In the data rows, the value 50 means zero.
Here are some points, each followed by its number:
<46 40 63 58 73 39 54 65 42 57 57 33 51 32 52 61 62 43 42 45 63 34 56 67 69 62
 25 32 68 53 72 94 69 47 22 75 42 28 58 37 44 71 44 52 83 39 23 85 48 72 50 57
 54 39 48 63 57 38 46 69 59 45 28 77 53 66 42 65 59 30 42 39 17 51 57 25 50 54
 22 31 63 36 67 43 23 36 36 35 17 59> 0
<40 34 67 43 54 16 18 63 25 48 86 60 79 75 35 55 64 55 48 53 41 51 64 55 45 38
 60 43 55 37 34 35 24 38 67 53 47 38 35 52 57 32 6 48 51 1 68 42 62 19 48 47
 53 39 52 78 39 40 54 47 27 48 15 54 59 57 65 38 38 49 53 34 52 47 69 50 62 38
 90 73 46 28 47 84 48 74 85 58 50 49> 1
<55 53 51 47 25 44 54 40 72 34 17 53 62 61 51 18 66 65 32 40 33 55 64 68 57 68
 20 53 50 26 33 29 65 58 22 50 48 43 30 74 38 79 53 44 55 33 31 64 41 36 48 62
 54 40 57 41 46 40 56 66 59 37 77 68 48 50 51 55 70 49 48 67 50 43 15 51 51 56
 31 45 58 47 45 48 56 57 11 47 25 43> 2
<48 0 0 0 39 5 30 50 49 27 88 99 38 48 26 97 79 64 99 19 33 59 28 0 0 0
 14 42 46 18 79 99 69 0 99 53 41 99 99 0 31 36 10 60 22 13 95 80 63 33 86 48
 1 56 47 70 0 55 86 11 0 99 49 46 44 97 81 37 39 45 75 34 0 79 99 0 50 47
 99 69 48 80 61 84 36 69 99 93 78 42> 3
<51 58 59 69 78 39 45 53 45 97 68 19 65 42 29 47 15 50 34 49 57 49 58 84 40 64
 59 37 85 61 46 63 49 65 44 43 60 45 43 69 53 78 45 54 78 66 36 51 37 64 62 49
 60 32 42 40 64 46 52 63 55 36 51 64 50 30 63 37 44 54 48 62 70 39 28 54 47 68
 20 48 55 60 49 48 74 41 51 27 44 49> 4
<44 60 17 39 55 67 71 36 28 52 41 48 84 16 84 35 33 38 47 59 52 36 41 25 32 55
 68 56 27 63 24 30 41 44 59 28 62 77 50 63 93 34 70 35 0 67 81 42 38 61 39 36
 84 87 25 32 59 65 28 36 14 24 43 15 32 41 57 43 36 57 72 57 79 58 35 38 27 78
 24 48 46 99 65 59 64 65 33 69 69 42> 5
<58 36 64 61 73 65 38 70 55 53 46 67 56 47 62 55 25 57 56 62 53 68 56 43 74 65
 67 33 69 44 51 36 50 46 46 67 61 14 61 35 59 63 63 54 76 51 41 15 45 50 73 66
 49 51 50 67 82 86 69 69 56 42 51 54 52 32 45 49 22 43 62 34 60 44 76 69 57 55
 32 59 51 38 51 52 62 31 54 39 44 86> 6
<57 69 42 38 50 41 65 56 24 65 69 50 59 25 70 46 19 40 15 51 62 59 45 38 39 56
 53 8 87 55 10 25 39 43 54 11 42 74 42 69 95 66 57 27 29 50 53 49 45 67 45 45
 80 62 60 35 40 64 20 38 36 77 55 38 36 18 86 33 42 23 41 41 66 46 31 38 46 73
 26 42 56 51 56 62 76 58 54 57 53 70> 7
<0 31 62 30 54 31 31 39 40 25 48 66 54 16 69 19 60 60 0 51 28 61 90 99 75 69
 19 80 0 84 0 62 78 32 63 70 61 0 13 34 68 76 72 44 18 0 33 98 60 61 4 46
 18 29 17 45 35 42 59 91 70 10 72 85 6 39 27 53 81 21 76 67 58 11 53 71 82 37
 70 92 4 29 60 71 36 45 44 55 65 78> 8
<49 78 36 40 50 40 56 45 27 49 53 61 99 37 59 34 27 54 43 57 83 35 41 46 30 69
 52 38 80 49 13 22 47 45 40 27 43 62 54 85 76 46 62 30 67 66 42 48 44 50 53 56
 99 68 63 30 86 63 29 61 32 42 45 43 73 30 99 55 27 42 25 62 54 35 8 44 33 81
 9 44 74 74 64 58 50 41 38 64 54 45> 9
<52 50 45 56 49 64 53 45 62 30 6 39 20 63 43 33 80 46 49 40 52 63 36 43 44 53
 17 62 38 18 57 57 59 74 32 51 9 20 56 50 12 50 74 74 54 50 36 42 57 48 47 49
 37 55 62 35 58 49 70 48 78 49 38 61 59 30 2 60 76 31 37 57 38 45 62 54 36 48
 49 42 64 55 53 44 38 24 44 26 42 52> 10
<66 47 56 78 66 72 38 51 62 61 50 49 54 63 55 52 23 40 53 63 68 57 54 32 58 62
 57 44 59 52 61 35 49 58 54 72 63 23 50 51 45 53 41 58 80 46 42 39 31 41 76 78
 50 44 49 59 91 69 60 75 44 44 62 55 72 41 54 56 19 43 49 53 57 46 66 76 55 21
 34 61 58 51 56 36 60 45 45 33 42 68> 11
<71 45 38 34 49 30 74 37 76 11 49 57 49 66 53 48 64 55 37 55 85 45 75 27 61 36
 22 46 3 62 51 47 54 55 48 38 50 44 36 49 42 68 38 44 39 45 42 77 42 38 35 9
 1 40 48 47 60 76 60 66 45 37 53 45 67 42 51 70 53 50 81 51 66 67 42 79 55 0
 38 49 50 35 55 36 32 82 40 66 34 83> 12
<77 63 58 46 53 71 41 46 52 51 56 44 54 65 30 63 25 29 65 67 53 30 49 52 51 52
 79 57 51 51 26 38 26 64 32 50 72 53 48 71 48 41 37 54 62 49 53 47 56 51 47 60
 56 42 45 47 57 50 43 53 55 49 55 59 40 40 71 28 52 56 47 38 58 26 45 56 61 80
 50 39 39 38 53 50 73 40 15 36 36 41> 13
<63 45 74 60 38 73 55 83 32 49 76 34 18 43 61 46 44 43 59 61 46 48 41 31 50 46
 43 70 31 50 62 63 61 37 57 88 22 35 64 33 49 41 60 65 57 56 60 9 78 42 49 57
 26 28 92 59 40 54 34 54 29 68 58 56 43 50 37 68 53 50 31 27 48 51 64 74 37 40
 99 58 40 49 4 61 58 40 72 30 58 31> 14
<58 59 46 35 44 78 37 51 50 9 47 56 39 60 62 50 29 63 50 65 62 44 11 29 41 59
 68 55 23 45 61 29 40 67 75 47 41 26 56 48 41 61 62 58 42 55 57 28 59 39 75 41
 50 60 52 63 66 63 50 36 52 50 65 39 31 31 38 49 28 45 57 41 62 33 69 66 43 61
 47 44 58 50 36 42 59 29 41 39 38 61> 15
New points follow, each followed by the numbers of its three nearest points above by angle, nearest first.
<55 65 66 72 54 56 47 49 57 43 33 22 36 52 47 29 40 41 46 63 40 34 43 49 64 57
 73 50 46 41 82 35 33 57 24 40 48 87 34 62 61 43 51 43 71 59 47 36 46 75 48 68
 60 24 37 57 46 54 16 18 55 67 55 44 46 39 60 34 59 77 23 63 50 21 38 65 48 78
 74 32 37 43 72 57 52 49 36 39 59 20> 13 4 7
<53 51 58 64 58 41 54 50 24 51 60 30 47 43 51 63 11 55 28 64 50 51 44 73 45 40
 67 38 76 83 52 51 42 60 69 37 38 51 44 55 69 88 64 52 62 70 46 41 55 72 39 38
 70 50 30 52 63 58 18 63 44 58 42 33 33 47 66 47 48 72 69 41 79 63 29 69 37 68
 44 54 51 72 9 51 70 50 62 44 58 36> 4 7 5
<60 65 33 42 38 69 59 30 72 37 35 56 31 63 62 45 58 56 57 34 86 64 44 19 57 50
 42 44 53 38 42 41 65 60 50 45 36 52 70 44 35 55 60 51 34 40 49 52 53 45 59 18
 47 59 60 46 54 57 75 41 53 49 43 43 59 42 48 54 53 42 57 62 60 54 62 49 40 36
 52 48 76 58 40 38 41 59 52 55 55 49> 10 12 15
<53 63 45 66 49 66 55 44 26 67 47 33 88 50 50 55 43 46 43 49 42 36 30 67 42 45
 66 48 72 63 57 45 28 50 21 36 53 43 56 55 57 47 58 53 66 85 45 39 50 80 45 51
 81 73 31 46 80 56 40 64 55 42 19 45 43 23 42 43 49 50 43 34 51 57 34 31 30 66
 25 55 60 73 52 40 67 33 31 50 87 55> 9 4 5
<51 57 37 49 45 63 71 52 64 54 34 32 60 41 52 59 38 43 59 65 33 45 43 71 29 59
 70 71 39 59 59 53 43 58 59 29 64 41 62 58 62 38 67 60 11 77 65 35 40 65 44 51
 48 38 36 37 51 38 38 52 59 43 53 57 41 46 41 47 52 61 65 48 52 68 48 47 56 70
 30 45 34 67 42 54 68 39 23 48 47 43> 5 13 15
<45 33 44 26 28 31 40 57 21 47 70 46 81 79 54 42 86 52 60 38 0 51 52 58 28 63
 33 62 42 64 38 85 54 31 62 45 44 40 77 3 63 19 36 54 4 44 43 49 50 57 45 33
 48 39 66 63 26 10 79 29 28 65 47 71 52 47 18 16 70 32 37 8 35 63 55 36 26 41
 67 58 41 49 68 60 28 54 85 41 64 19> 3 1 14
<61 70 44 54 50 86 67 15 72 39 27 57 37 27 57 32 50 46 37 41 79 50 41 30 68 60
 47 96 57 49 36 43 69 59 32 69 62 71 54 67 42 57 74 31 24 63 68 69 31 43 45 56
 47 71 47 33 39 52 44 32 53 26 50 55 57 49 50 68 74 81 54 82 63 56 77 84 51 45
 39 44 67 50 47 38 26 79 42 62 46 67> 12 5 2
<70 50 43 57 51 58 42 56 61 47 61 45 70 59 42 64 20 60 46 60 60 48 57 42 49 66
 67 38 51 61 40 36 26 73 42 40 55 60 42 61 68 51 34 54 71 32 45 61 51 55 40 56
 37 39 46 47 62 56 52 59 49 56 48 50 57 55 63 35 27 42 43 48 57 33 47 68 52 52
 48 39 48 42 56 43 63 41 32 41 29 58> 13 11 4
